50 stands for zero in the data rows.
Some points:
[45 48 62 30 67 50 64 35 39 73 19 51 57 63 73 64 41 43 67 58 58 41 20 43 26 43 56 64 37 49 38 44 30 32]
[44 37 46 70 55 62 53 35 48 63 56 50 37 61 27 43 73 58 42 66 73 71 62 65 41 34 40 75 55 54 41 63 55 61]
[66 69 55 29 65 36 58 52 45 51 42 58 58 65 37 37 12 26 80 58 47 43 48 68 50 59 56 29 71 35 75 52 46 50]
[50 21 32 44 49 63 50 59 44 52 29 49 72 31 60 73 51 35 30 57 46 44 36 71 60 50 50 65 53 62 67 55 60 42]
[42 69 49 47 57 71 26 33 42 43 43 44 64 74 46 61 57 67 65 65 56 41 42 47 36 63 43 45 61 47 69 48 53 55]
[47 54 54 58 49 43 28 40 52 31 43 53 54 60 21 51 55 46 44 38 41 38 53 42 48 38 57 69 59 47 28 55 48 56]
[56 56 60 58 65 52 62 41 61 56 41 23 40 51 54 65 49 53 40 55 46 81 16 52 61 79 54 24 54 46 35 63 48 53]
[72 40 50 84 55 35 36 40 34 33 54 56 37 60 44 56 59 56 42 61 99 45 59 44 64 64 59 64 29 46 48 49 38 48]
[38 82 43 54 30 60 42 47 33 44 56 44 39 52 47 52 48 49 42 38 49 42 45 56 51 49 62 46 35 57 38 45 65 49]
[51 60 43 37 57 63 27 53 46 54 75 65 45 58 90 54 52 31 43 55 51 58 25 45 42 53 45 49 69 53 47 48 62 57]
[51 49 45 43 48 70 43 63 69 54 51 51 47 42 54 52 53 50 17 40 35 56 54 38 53 36 61 40 47 46 62 40 58 53]
[38 42 43 12 67 46 53 71 49 63 46 47 55 38 49 39 57 63 45 52 57 47 50 36 64 50 57 51 46 75 69 54 58 50]
[51 60 53 51 53 35 32 48 59 35 63 47 65 58 36 50 44 58 53 51 36 42 50 59 50 37 52 47 83 49 35 49 48 40]
[50 28 53 36 42 45 44 65 79 67 53 51 65 39 56 44 47 46 39 68 41 62 45 50 62 40 74 37 52 42 49 54 35 74]
[66 54 89 72 43 46 54 93 50 68 57 60 76 35 60 69 54 51 45 60 40 43 58 43 52 41 63 66 50 42 74 71 59 68]
[41 53 35 21 46 70 53 52 50 32 46 66 26 61 39 65 33 61 43 39 59 65 50 57 48 52 60 52 53 53 27 42 39 50]
[49 79 35 66 54 59 46 36 57 71 56 40 52 56 57 55 37 57 57 32 79 34 71 88 46 48 52 50 35 48 54 49 64 52]
[56 35 49 55 69 58 66 46 32 66 62 52 41 51 72 82 58 52 66 52 45 64 73 56 57 66 51 40 54 44 57 49 27 53]
[50 63 42 45 53 66 59 55 52 47 55 50 54 56 65 39 62 46 60 54 39 59 48 48 61 35 52 50 64 30 32 32 83 55]
[53 62 55 43 58 51 55 29 52 52 55 35 39 50 63 45 63 47 37 40 62 49 52 41 30  7 46 39 55 59 50 50 60 64]
[67 52 60 48 39 24 59 74 49 71 51 68 51 21 50 25 75 57 46 52 67 48 53 34 41 71 43 44 49 31 49 51 50 18]
[59 43 43 63 70 47 57 54 62 52 44 59 54 31 52 28 40 43 75 69 57 45 51 47 49 41 46 46 52 88 40 64 80 40]
[40 50 54 52 56 54 70 16 74 44 65 51 57 68 68 57 37 76 63 72 29 51 60 33 28 57 35 52 19 41 31 68 40 39]
[52 74 34 64 49 53 38 58 42 57 49 47 36 41 44 50 41 64 51 40 50 49 40 14 42 63 44 42 49 56 46 26 52 65]
[32 34 52 62 77 51 52 56 66 30 18 45 40  0 45 54 47 35 67 59 47 48 39 52 41 49 48 47 40 33 68 63 39 57]
[48 61 44 46 51 12 62 40 42 55 57 66 53 45 35 13 87 44 54 61 55 52 38 70 61 65 31 65 48 61 66 40 60 37]
[11 64 51 51 33 50 22 45 44 85 30 75 80 23 26 85 45 46 53 40 38 48 67 49 76 42 50 25 64 66 35 77 51 33]
[45 34 42 46  9 47 41 48 40 49 54 43 52 50 45 26 47 53 73 53 44 62 46 55 49 59 59 35 62 57 47 51 49 70]
[48 39 70 39 51 33 37 45 57 54 49 52 58 31 53 31 45 68 18 75 51 54 56 52 63 63  9 65 58 51 46 50 68 88]
[30 41 63 41 59 54 46 83 53 43 58 34 65 54 49 61 56 38 53 62 67 43 62 61 47 48 40 42 41 46 37 22 48 39]
[43 51 26 54 46 52 26 53 35 43 15 49 50 60 49 56 49 56 57 41 50 47 55 60 27 70 62 33 61 35 37 35 46 70]
[77 56 76 45 41 28 59 59 42 73 53 58 58 40 28 38 58 45 30 54 60 81 39 58 48 69 28 53 34 47 50 52 50 13]
[59 39 56 53 60 52 99 32 51 62 46 33 47 53 44 55 56 48 44 19 48 46 50 43 47 59 68 25 47 50 52 44 57 58]
[36 51 56 44 56 44 64 73 56 49 61 54 39 60 51 40 41 44 45 62 54 84 49 43 67 42 63 42 44 63 66 58 25 39]
[55 66 14 63 65 38 53 72 52 50 57 63 55 45 49 44 27 49 44 66 49 65 51 44 78 38 50 75 55 57 51 63 43 43]
[43 31 49 48 54 49 46 46 74 36 45 35 27 44 86 23 60 91 57 15 45 82 52 53  3 39 52 93 48 74 72 55 52 54]
[41 37 48 51 62 49 63 58 25 50 50 38 26 50 48 60 27 42 52 48 50 46 37 64 61 50 56 57 34 40 59 54 40 75]
[41 32 43 51 35 13 39 62 74 47 56 27 18 56 86 54 63 62 59 49 39 73 55 78  0 38 66 72 34 65 75 41 46 50]
[38 43 43 83 60 49 59 38 49 51 48 34 59 59 81 62 51 44 47 66 41 38 41 59 65 30 50 49 42 54 39 40 29 42]
[54 46 59 54 36 34 67 59 51 43 78  7 53 23 19 37 51 43 45 72 56 34 55 46 55 51 53 54 53 55 49 58 47 50]
[11 81 51 50 28 51 74 49 77 75 48 86 66 18 25 97 53 42 58 31 49 44 61 48 91 31 39 47 82 77 41 46 48 60]
[52 53 42 55 44 36 56 36 12 47 62 46 29 55 42 55 76 65 57 71 58 59 68 48 39 24 60 69 58 56 49 56 66 54]
[68 44 62 31 41 26 53 57 70 32 75 66 27 44 29 46 71 29 43 29 62 55 63 60 63 62  3 47 58 37 65 55 61 34]
[64 46 69 25 32 27 66 47 35 59 47 65 54 43 51 28 84 29 34 46 70 25 53 55 64 80 40 70 68 51 56 79 51 20]
[63 55 52 52 50 55  7 37 58 51 42 47 48 39 34 28 54 56 63 39 52 42 50 48 48 59 50 54 77 58 34 41 48 64]
[37 41 20 53 53 49 51 39 58 57 76 43 39 38 64 61 39 40 31 45 69 63 53 51 19 53 49 68 71 22 35 61 61 47]
[61 32 59 54 47 27 56 54 35 45 59 53 80 69 35 49 51 58 84 37 74 52 41 69 61 52 45 64 19 52 17 64 60 76]
[48 36 62 44 59 54 55 31 35 63 41 52 44 44 60 46 42 45 57 38 42 60 40 39 55  8 38 44 36  9 60 58 35 55]
[61 50 43 44 44 51 48 42 58 32 51 65 53 40 66 72 73 51 66 58 52 67 55 40 28 29 59 53 36 62 42 43 41 60]
[63 45 43 39 74 71 45 44 62 46 49 43 39 47 53 59 57 65 53 64 45 45 54 64 62 45 58 32 52 44 49 51 53 49]
[67 21 39 52 56 43 82 66 54 41 41 94 43 76 58 24 35 75 49 62 38 17 18 49 81 62 54 31 25  8 63 31 80 44]
[39 68 64 65 57 56 44 53 27 27 70 60 85 45 44 28 19 43 39 41 31 55 43 60 64 80 62 42 34 43 72 37 44 44]
[45 54 67 53 61 39 59 30 53 66 40 14 37 64 61 75 38 61 60 50 17 48 53 43 55 50 52 78 46 41 35 14 59 40]
[59 55 45 50 56 33 45 64 38 57 36 48 79 70 36 41 24 19 32 45 18 40 99 48 58 58 50 33 54 34 75 34 39 31]
[43 54 48 36 45 44 58 65 36 40 44 23 54 33 76 43 47 91 38 40 57 53 52 30 70 43 59 42 52 37 58 71 59 26]
[28 73 40 45 46 62 48 56 57 37 37 48 47 63 56 33 55 47 50 36 58 49 50 55 40 62 59 47 49 49 35 91 47 81]
[23 71 53 58 34 74 36 56 49 28 38 69 24 53 43 56 45 39 54 36 59 46 49 44 32 55 64 49 52 47 21 38 40 59]
[53 48 37 41 16 57 40 43 50 61 71 60 38 51 64 46 58 43 61 59 48 58 46 40 70 48 49 36 44 38 42 38 45 50]
[48  1 60 55 56 64 63 43 26 73 68 46 34 47 71 34 36 45 46 42 41 43 50 46 50 48 56 53 53 53 49 42 35 43]
[52 11 60 69 54 48 30 60 58 60 52 78 35 94  7 57 63 71 47 59 80 29 48 36 98 59 60 52 26 42 47 75 82 28]
[58 35 53 43 49 78 38 48 53 45 57 51 57 49 44 50 62 42 50 51 48 59 42 47 54 55 27 61 55 41 59 37 42 62]
[57 53 40 49 35 63 39 43 65 35 51 43 48 52 32 41 45 75 49 57 54 19 45 64 44 46 56 52 71 51 54 52 19 48]
[72 51 49 58 69 60 51 40 56 63 46 23 24 68 76 69 43 31 59 43 43 44 47 52 65 62 50 63 43 56 54 70 34 44]
[97 68 54 45 62 31 65 59 38 50 52 78 44 31 37 26 87 45 28 56  5 37 46 61 55 65 40 57 48 60 46 57 24 35]
[31 54 91 55 50 69 32 47 40 25 42 71 37 64 52 53 46 57 63 29 64 17 63 61 26 35 49 14 67 64 39 34 59 59]
[55 57 47 43 59 66 43 28 62 52 54 58 59 48 60 38 47 18 41 45 54 62 73 42 53 43 58 43 12 52 46 40 46 56]
Along one direction, these points spread out more than along any other. Take the direction at right angles to it along which they spread out most. Go by this last direction. For each point below, how far along it does it lie, from 0 to 99? 50 is the average, and the first point above lies past it. One standard deviation of the points above along it is 16.
[36 43 43 47 45 39 41 56 47 44 47 44 43 40 46 52 63 39 36 65 42 50 48 20 49 47 75 26 39 64 74 63 59 68] 49
[51 57 42 48 54 51 38 40 45 38 50 66 54 42 49 60 48 77 57 49 50 48 58 59 34 58 45 39 48 45 59 43 56 50] 44
[58 60 59 67 30 56 63 59 60 40 21 28 54 51 54 39 42 55 35 31 45 80 57 64 21 42 47 58 87 96 83 56 30 27] 58
[46 54 46 67 25 49 51 26 70 44 33 54 55 63 54 65 45 45 64 52 72 44 47 36 45 67 69 62 63 45 37 25 53 50] 38
[51 59 45 65  2 65 55 45 47 35 22 56 50 67 51 58 41 53 57 45 53 44 62 47 35 42 34 64 39 61 49 42 62 50] 40
[33 52 39 42 47 56 46 55 61 50 67 15 62 60 64 52 54 47 61 45 43 38 43 17 54 63 16 40 51 50 51 49 38 58] 48
[73 57 55 46 54 51 53 62 36 40 47 53 69 53 39 44 20 37 39 41 47 28 32 52 81 45 42 21 45 53 58 18 32 46] 32
[59 63 58 50 47 94 48 58 47 51 58 43 66 61 35 52 47 49 60 51 44 52 40 40 36 43 56 67 46 49 55 41 52 61] 42
[49 42 61 33 48 50 52 52 40 36 53 51 60 37 43 54 49 38 51 59 36 55 64 57 57 67 63 47 44 63 52 59 81 33] 47
[44 44 30 62 69 56 75 55 41 63 56 41 47 66 57 72 57 43 46 43 19 51 30 43 25 44 26 46 40 40 42 61 41 47] 60
[63 58 47 47 58 34 28 41 68 42 59 39 65 50 26 54 31 44 43 48 51 51 26 48 23 31 48 57 65 49 34 52 62 51] 44
